[ -7.7  28.1  14.7 -49.4   1.1  -9.9  26.8  24.5   4.1  -5.4 -23.6 -33.9
  -2.9  -4.6  11.2   1.2  11.9   1.9 -40.5  12.6   9.1  31.2  24.9   1.4
  55.1   2.9  16.4   7.4  -1.2   7.5 -11.4]  <26>
[-21.0  -2.4  -2.1  -0.7  -1.7  10.9   1.5  -8.4   0.3  10.5  -4.0  -1.1
  -2.4   6.6   3.3   5.6   5.2  -0.3  -4.8   2.4  -3.8  -3.5 -10.1  16.2
  -8.5  -2.4   7.7  -2.9   2.2  10.9  -4.5]  <97>
[ -1.9  20.2  22.6 -69.7   4.3 -17.9  33.9  39.8   4.7  -3.8 -39.6 -55.9
  -2.4 -14.7  12.1   8.0  16.8  -1.7 -57.2  18.3  16.2  48.5  40.6   2.8
  85.2  -1.5  23.0  11.4 -11.1  16.9 -22.3]  <21>
[ 20.3   9.6  -2.4  18.5 -13.3 -12.1  16.7  19.7   6.8 -11.6  -2.6  -6.4
  -3.0  -6.0   7.6 -13.1 -17.5  -2.5   0.6   7.7 -11.6  -3.0  -3.8 -14.5
  -3.2  12.7  -8.7  -2.0   7.0  -1.3  -1.1]  <88>
[ -0.7  18.6  -0.7  21.4 -11.2  -9.4  -3.9   5.5   5.7  -3.9   0.6  -3.9
  10.5  13.1  24.4   2.3 -13.0   3.5  -6.0   5.5 -14.3  -3.9   5.5  -2.5
  -3.1   5.5 -10.6 -12.7   1.7   3.2   5.5]  <25>
[ -0.7  18.6  -0.7  21.4 -11.2  -9.4   9.4   2.9   6.5  -6.6   0.6  -3.1
  10.5  13.1  24.4   2.3 -13.0   3.5  -6.0   3.2 -14.3  -8.1 -10.2  -2.5
  -3.1   7.7 -10.6 -12.7   1.7   3.2   9.0]  <98>
count <98>: [3.2] | 2
count <25>: [-3.9] | 4

[ 54.6 -24.0 -28.2 -36.8 -28.2  -8.2  32.2   4.4   4.7  59.1  34.7  -4.3
 -13.9  14.0  22.7  22.2  13.1  14.7  22.1  -4.6 -26.4  27.4 -19.3 -17.9
 -34.6   0.8  -2.1  42.0   8.4 -28.2  -2.8 -37.0  -5.6 -25.6  -4.6  -2.0
   4.7] -> <123>
[-30.2   0.9  42.8 -35.9 -32.0   0.9   6.9   1.4  20.3 -35.9  26.6  23.8
 -40.8  10.7  10.3 -11.7  -5.0   2.6  40.0   2.6  87.3  14.1 -35.9  -2.6
  18.3   1.4  14.9 -37.4  16.4   0.9   1.4  76.4  -3.9  -1.5  36.8   4.6
 -50.6] -> <93>
[-27.8  37.0  40.2  43.5 -30.8  -0.4   4.0  36.4  20.6 -28.7  39.5  25.6
 -54.0   7.5  11.6 -10.9 -11.8   3.9  47.8   5.3  -2.2  15.8 -25.3   3.9
  21.8   1.2  13.3 -30.2  15.4  -2.8  43.6  82.2  -4.9   3.5  35.5 -40.7
 -47.2] -> <11>
count <93>: [0.9] | 3
count <123>: [-2.1] | 1
count <93>: [14.1] | 1
count <11>: [43.6] | 1
count <123>: [4.7] | 2

[-0.1  0.0  0.0  0.0 89.6]  <122>
[-15.9 -57.5 -16.0 -40.8 -54.9]  <110>
[-60.5 -60.5 -12.3  44.0 -12.3]  <40>
[ -1.1  35.5 -22.9  27.1  17.5]  <46>
[89.5 89.5  8.4 89.5 89.5]  <83>
[-57.5 -57.6 -18.9  89.6 -57.6]  <157>
count <157>: [-57.6] | 2
count <83>: [89.5] | 4
count <40>: [-60.6] | 0
count <40>: [-12.2] | 0
count <122>: [0.0] | 3
count <157>: [89.6] | 1
count <122>: [-0.2] | 0

